Families of rows that turns and mirrors carry onto each other, the same ones carrying the whole set onto itself: the rest of each named row's family, in list order
4 families of 8 rows
zir: [-10  -6   8 -52  18 -24  -9  43  25]
gan: [-27   6   9 -45  24 -16 -14  20   5]
buz: [-14 -16  11 -39   2  14  13   5  59]
sol: [ -1 -20 -29 -21  13  12   4  -1  59]
zibob: [-26  -7 -23 -16  18   6  15 -23  29]
ful: [ -6 -25 -10 -37  14  -1  21   8  64]
zisu: [-15  -4  -8 -24  26 -21  -3   5 -11]
niz: [ -3   6 -25 -21  15 -16 -15  21  -5]
bofen: [  8 -17 -22 -14  -2   3  15   2  55]
maro: [  0 -17   5 -36   8   9  10   1  64]
Duzop: [-10  -4 -22  -7   3  11   8 -20  33]
Donuf: [-11 -11 -31 -15  16  17   0 -13  46]
Bon: [ -8  -3  16 -43   8 -31   2  34  11]
Pite: [-30  -2   3 -22   6  20   7 -17  34]
fup: [-18   6  14 -38  13 -25  -2  21  -2]
Nesek: [ -7 -19 -14 -34  19  16   2  -3  63]
Desef: [-27 -13   3 -42  26  11  14 -13  48]
vudig: [  0 -19 -17 -19  -9   2  18  12  56]
gir: [ -4  -5  11 -57  24 -12 -14  35  24]
bafut: [-13  -6 -24  -4  -8  10  13  -9  31]
Zura: [-18  -9  20 -48  34 -18  -5  14   7]
bopa: [ -3  -4   0 -31   3 -35   3  36   7]
gud: [-17 -12 -14 -28  23  23  -2 -14  50]
takug: [  3 -22   5 -45  21 -32   3  37  24]
funa: [-18  -5   6 -31  15  19   4 -22  43]
tas: [ -5 -19 -36 -13   7  -5  22   1  45]
zepe: [  5 -15 -20 -19  14 -34   3  26   4]
Tonol: [-18   9   2 -42  28  -5 -19  13  -1]
fif: [-12   3  -1 -24   5 -30   0  23  -6]
duko: [ 11  -8 -18 -36  12 -24  -8  43  21]
tad: [ -1  -6 -20 -29   8 -32  -6  43  16]
refo: [-17   7 -17 -21  14 -21 -12  20  -6]

Same family as zisu: zibob, ful, Desef, Zura, takug, tas, zepe
Same family as Pite: buz, niz, vudig, gir, bafut, Tonol, duko
Same family as bopa: sol, Donuf, Bon, fup, Nesek, gud, fif

Families of rows that turns and mirrors carry onto each other, the same ones carrying the whole set onto itself: the rest of each named row's family, in list order
3 families of 6 rows
tel: [  5  -9  -7 -55 -14  13  19  29  10  14  -9]
Reko: [ 11  -5 -21  -7  22  44 -37  19 -15  12  11]
lud: [  8 -23   6 -17  -2  45  -9  32 -26  20 -17]
Tavud: [  5  20 -20 -33  35  11   8  50  19  12   9]
bek: [ -7 -15   5 -20  52  12 -24  35 -16  17 -27]
tuko: [-12 -12  -1 -42  47  -9 -10  30   1  12 -27]
Pul: [ -5   5 -13 -49  38  -9   6  38  19  11  -9]
lolu: [ 13   1 -11 -37 -15  35  18  39   6  16   5]
zuka: [  8   9 -35 -44  11  12  -7  17  22   5  20]
kob: [ -3  -9 -26 -56  18  -6 -14   3  16   5  -2]
Bif: [ -2 -27   3 -54  -7   9   6  20  -4  15 -27]
Bapun: [  9  16 -14 -10  39  32  -6  55   2  15   9]
Mam: [  0 -33  10 -36   0  25  -7  22 -22  19 -31]
Sanin: [ 15  -6  -4 -18 -10  50   3  41 -12  20   1]
Tadod: [ -7 -25 -14 -43  26   1 -33  -1  -6   8 -17]
razut: [  0 -23 -11 -19  29  25 -44   6 -21  11 -11]
Puv: [  3  -2  -1  -3  47  32 -22  47 -16  18  -9]
vili: [ 15  11 -32 -20  13  37 -19  24   6   9  26]

Same family as Bif: tel, lud, lolu, Mam, Sanin
Same family as bek: Tavud, tuko, Pul, Bapun, Puv

